((152, 168, 183, 182, 52, 69, 162), (107, 86, 78, 79, 197, 171, 100), (193, 102, 221, 137, 101, 83, 176)) 79
(669, -522, 731, -181, 403) 731
(-10, 364, -715, -87, 409, -485, 518) -87
((148, 978, 608, 535, 130, 443, 229), (14, 594, 173, 426, 500, 732, 434), (541, 378, 331, 593, 479, 399, 657)) 426
((7, 4, 3, 3, 3), (1, 4, 7, 7, 5), (3, 8, 4, 4, 7)) 7
(52, 75, 67, 61, 18, 32, 29) 61
(414, 215, 230, 919, 839) 230
(227, 24, 81, 62, 72) 81
(-522, 505, -427, 470, -600, -301, -234) 470
(1909, 6916, 5885, 6712, 3780, 8302, 5306) 6712
---
array([[ .14, -.07, -.29,  .47, -.67],
       [-.08,  .01, -.33, -.41, -.10],
       [-.07,  .02, -.38, -.38, -.13]]) Answer: -.07

array([[ .26, -.39,  .09, -.06,  .10, -.21],
       [-.50, -.51, -.55,  .79,  .51, -.32],
       [ .67, -.62,  .36, -.36,  .05, -.31]]) Answer: .67

array([[-.08, -.59, -.01,  .48],
       [ .18, -.18,  .14,  .10],
       [ .10, -.31,  .16, -.37]]) Answer: .10

array([[-.17, -.66,  .54, -.68, -.64, -.60,  .53],
       [-.07,  .04, -.06,  .04,  .05,  .06, -.05],
       [ .75,  .03,  .13,  .11, -.02, -.19,  .11]]) Answer: .75

array([[-.37,  .26,  .76, -.17],
       [ .24,  .35, -.57,  .72],
       [ .19,  .29, -.19,  .22]]) Answer: .19

array([[-.02,  .17, -.21,  .60,  .08,  .33],
       [ .52,  .10, -.21, -.36,  .16,  .39],
       [-.14, -.07,  .18,  .30,  .13, -.34]]) Answer: -.14

array([[-.03, -.62, -.20, -.69, -.01, -.64,  .28],
       [ .55,  .12, -.09, -.07,  .39, -.24,  .63],
       [-.48,  .52, -.09,  .48, -.04,  .41, -.51]]) Answer: -.48

array([[-.34,  .16, -.30,  .41, -.45],
       [-.21,  .27,  .08, -.66, -.18],
       [-.42,  .33, -.24,  .06, -.50]]) Answer: -.42

array([[-.48, -.26, -.04, -.08,  .28],
       [-.06, -.58,  .02,  .25,  .09],
       [ .24,  .77, -.35, -.73,  .61]]) Answer: .24
---
[[5307 3908 3821 4122 2085]
 [1975 9411 9615 8423 8672]
 [4220 6446 7758 4610 4565]] => 4220

[[-202 -584  -76  421]
 [-224 -911 -226  560]
 [-362 -894 -219  208]] => -362

[[25 46 38 35 35 51 29]
 [36 47 36 32 38 64 44]
 [38  4 37 38 41 89 38]] => 38

[[4 3 2 4 2 2 3]
 [1 5 7 2 7 5 0]
 [0 2 4 1 3 6 3]] => 0

[[7058 9319 4727 6620]
 [8716 6275 8338 3015]
 [7924 7611 7391 4383]] => 7924

[[9612 3508 7112 2620 7551 7818 9458]
 [9832 7627 3533 6568 5919 9015 5496]
 [4762 8083 7707 5678 3015 6770 7133]] => 4762
---
[37 33 55 56 23 91 55] ==> 91, 56

[283 246 719 316 550 834 766] ==> 834, 766

[[971 452 731 517 534 560 818]
 [315 377 239 181 619  98 604]
 [552 195 748 423 277 581 441]] ==> 971, 818

[[ 43 -43 -24 -27 -41  19]
 [-29  29  -8   7  23 -35]] ==> 43, 29

[ 14  11 -31   5  -7 -27  33] ==> 33, 14

[[5747 7846 1752 5863]
 [6893 2603 6239 6393]
 [3470 8336 6201 2807]] ==> 8336, 7846

[-242 -551 -538  543 -591] ==> 543, -242

[5771 9131 6210 2371 8247 8615 4921] ==> 9131, 8615

[4 5 1 8 7 6 3] ==> 8, 7

[53 66 23 61 83] ==> 83, 66
---
[[-.01 -.22  .26 -.74  .64]
 [ .34 -.52  .53  .68 -.08]
 [ .24 -.47  .39  .41  .02]] yields .02

[ .60  .18  .33 -.30] yields -.30

[[ .54 -.11  .59 -.28]
 [ .21  .73 -.13 -.56]] yields -.56

[ .12 -.32  .72 -.21] yields -.21

[[ .15  .14  .48  .45 -.29  .63 -.35]
 [ .34  .35 -.21  .08  .44 -.16  .50]] yields .50

[-.05 -.60  .79 -.09 -.25] yields -.25

[[ .26  .02  .32 -.72]
 [-.49  .29  .33  .22]] yields .22
